Each row is where one point has got to under a steady rotation. How many ticks took it there?
The counts run from 0 to 342.
[130 142 133  99 138 111 176 140 108  97 120 163 164 161 141 105 156  78
 132 153 160 136 169 136  79 114 102 146 128 135 167 114]	125
[140 124 149  76 148  83 121  66 134 111 125 108 119 138 130 126 169  98
 135 156 125  88 146 104 140  98 126 184 140 122 141 116]	11
[166 125 128  76 160 102 181 184 128 119 135 160 178 127 115 124 142  92
 125 155 135 144 138 162 114 156 114 147 138 137 123 109]	127
[137  76 119 106 154 115 140 142 118 115 160 165 121 167 112 104 113 145
 132 119  91 154 140 145 140 107 168 156 158  54 117 121]	236
[146 138  89 139 141 130 138  61 150 144 146 101 107 128 140 157 103  78
  69 123 139 106 154 134 127 114  93 155 126 126 142  94]	30
[144  82 101 129 123 145 130 120 128 115 150 178 159 115  90 153 124  90
  67 151 187 137 139 121 136 131 139 152 115  93 119 143]	219
[135 115 132 112 129 128 165 139  93 135 100 129 111 145 186 122 129  91
 113 130 155 116  98 106  47 123  93 117 150 122 136 100]	117
[134 109 124 126 157 127 143 110 125 135 128 124 132 125 106  96  94 103
 105  87 114 177 135 152  88  71 117 177 106 145 191 117]	49
[143 150  71 140 154 121 114 176 160 163  97 142 118 116 111 102 139 150
 117 177 173  84 162 134 121 129 129 134 120  95 147 117]	187
[127 133 132  87 120 139 122 153 131 170 160 140 166 112 115 117  77 112
 105 131 167 170 118 158  81 102 124 157 133 135 172 113]	130
[151 111 126  77 146 133 135 175 132 168 166 143 176 115 116 134  82 107
 110 126 146 173 119 181 106 120 124 154 142 129 151 105]	129
[187 105 128 163 151 122  89 147 111 130 164 159 175 128 162 109 101 165
 151 140 150 136 107 130 103 153 133 165 133 107 146 115]	148
[180 126 125 149 140 135 128 152 114 120 157 167 166 131  88 118 141 115
 136  98 186  87 158 128 140  77 138 158 126 113  82 111]	72
[ 96 121 127 130 152 129 131  96 106 145 172 131 132 113 107 146 124 111
  95 106  74  86 172 150  90  70 139 128 134 101  96 127]	325
[126 125 150 100 121  93  81  85 139  99 154 132 157 137 110 111 151 115
 131 156 156 148 133 111 100 106 171 169 150  80 155 147]	239
[113 124 109 104 107 169 111 117 109 135 142 156 133 109 105 122  84 111
  71 202 136 138 143 124 102 112 109 176 138 112 144 145]	212
[132 132  84 124 149 129 123  96 126 178 136 105 136 111 119 132 128 103
  84 139 158  92 181 149 124  76  68 110 126 128 158 115]	104
[127  97 152 139 153 104  89 118 108 174 142 106 173  94 155 121 149 135
 138  86 153 110  97 111  86  78 144 159 122 139 149 114]	76
[120 124 137 135 133 133 136 101 115 125 171 141 123 115  94 134 121 108
  89 112 100  81 175 126  95  45 133 128 130 102  89 144]	326
[100 126 132 128 180 112 118  96 103 152 161 118 138 105 123 146 134 125
 119 112  56  92 168 170  90 101 135 146 132 110 102 126]	324
[ 88 117 120 137 122 150 152 127 125 134 111 155 143 127 131 172 158  88
 102 110 164 110 128 130  94 108 169 189 118 111  90  97]	299
[137 130 131  74 160  68 134  83 147 127 133 110 132 131 108 125 164 113
 139 150 101  76 161 125 148 123 132 183 133 128 142 110]	12
[175  99 115 166 143 124 111 135 141 123 135 175 159  96 104 118 101 144
 108 165 161 140 118 120 136 157 161 180 100 107 159 148]	221
[108  92 120 188 149 117 115 126 131 152 135 166 155 102 167 127 126 143
 105 129 130 153  98 124  95 149 179 158 107 117 167 136]	223
[153 160  94 172 158 108 128 138 150 138 144 139 124 107  87 126 141 106
  94  86 161  55 154 114 109  92 150 122 111 114 125 144]	334
[114  87 119 136 132 115  93  78  77 117 140 124 128 138 156 109 127 135
 113 142 108 141  94  96  77 129 149 173 135  93 172 135]	231
[131  95  87 167 118 136 143 125  79 125 184 172 165 145 157 139 142  88
  94 100 162 144 147 140 118 124 119 117 148 113 117 111]	144
[114 152 139 135 133 127 151 105 140 145 118 145  70  93 115 123 103  92
  93 126 142  58 144 130  86 102 113 129 115 126 147 161]	24
[ 85 112 133 110 134 121 112 150 132 162 164 156 111 110 101 122 131 121
  96 111 116 115 132 156  98  77 187 118 156  70 104 158]	244
[103 123 107 123 130 102 103 157 106 189 177 149  97 116 148 110 115 116
  99 112 128  98 125 150  99 124 140  74 172  92 139 152]	170
[128 124 110 126 154 103 143 153 116 147 139 142  66 150 119 100 128 151
 133 119  83  49 136 114 137 116 152 171 134 109 110 106]	6
[173  94 150 139 158 111 168 144 162 165 112 130 146 109 198 139 133 106
  97 116 166 136 111 133 107 116 105 105 134 133 139  97]	109
[159 108 118  84 158  77 148 155 179 133 110 122 117 106  95 132 146  97
  89 151 110 137 129 127 168 135 152 175 135 135 149 115]	275
[162 126 121 108 136  59 124  76  82 132 146 103 138 126 126  92 163  99
 142 117 133  86 127 101 132 118  97 148 137 145 166 123]	85
[128 154 133 133 137  61 136  76 125 100 166 143 152 130 116 113 146  90
 142 103 122  97 120 117 108 152 169 181 111 129 166 134]	314
[140 111 133 133 158 135 162 153 104 151  96 137  99 146 196 115 111 114
 129 110 146 113 102 126  42 134 105 114 136 124 154 105]	116
[163 126 168 151 156 104 191 104 154 133  95 157  75  91 152 115 115 107
 112 146 107  82 132 126 118 127 102 146 118 132 100 148]	26
[114 145 125 111 146  60 104 128 137 128 155 141 171 106  96 114 174 131
 145 161 108 100 139 136 118 148 184 161 133  96 136 142]	241
[151 134 119 116 144  48 100 120 120 156 166 135 153  84 132  87 166 115
 148 153 151 114 114 139 138 170 137 124 159 117 151 150]	167
[172 124 159 165 189 125 174 138 177 109 116 152 106 141 182 154 109 125
 129 117 118 110 151 132  77 134 135 144 108 125 141 101]	34
[103 118  75 161 100 124 145 134  95 127 137 172 123 131 118 118 158  97
  95 124 168 113  96 113 116 150 167 161 130  91  99 123]	226
[116  82 121 120 145 147 146 151  70 164 136 161 150  94 125 138 112  87
  99 118 137 152 115 179  95 134 100 128 152 127  98 137]	136
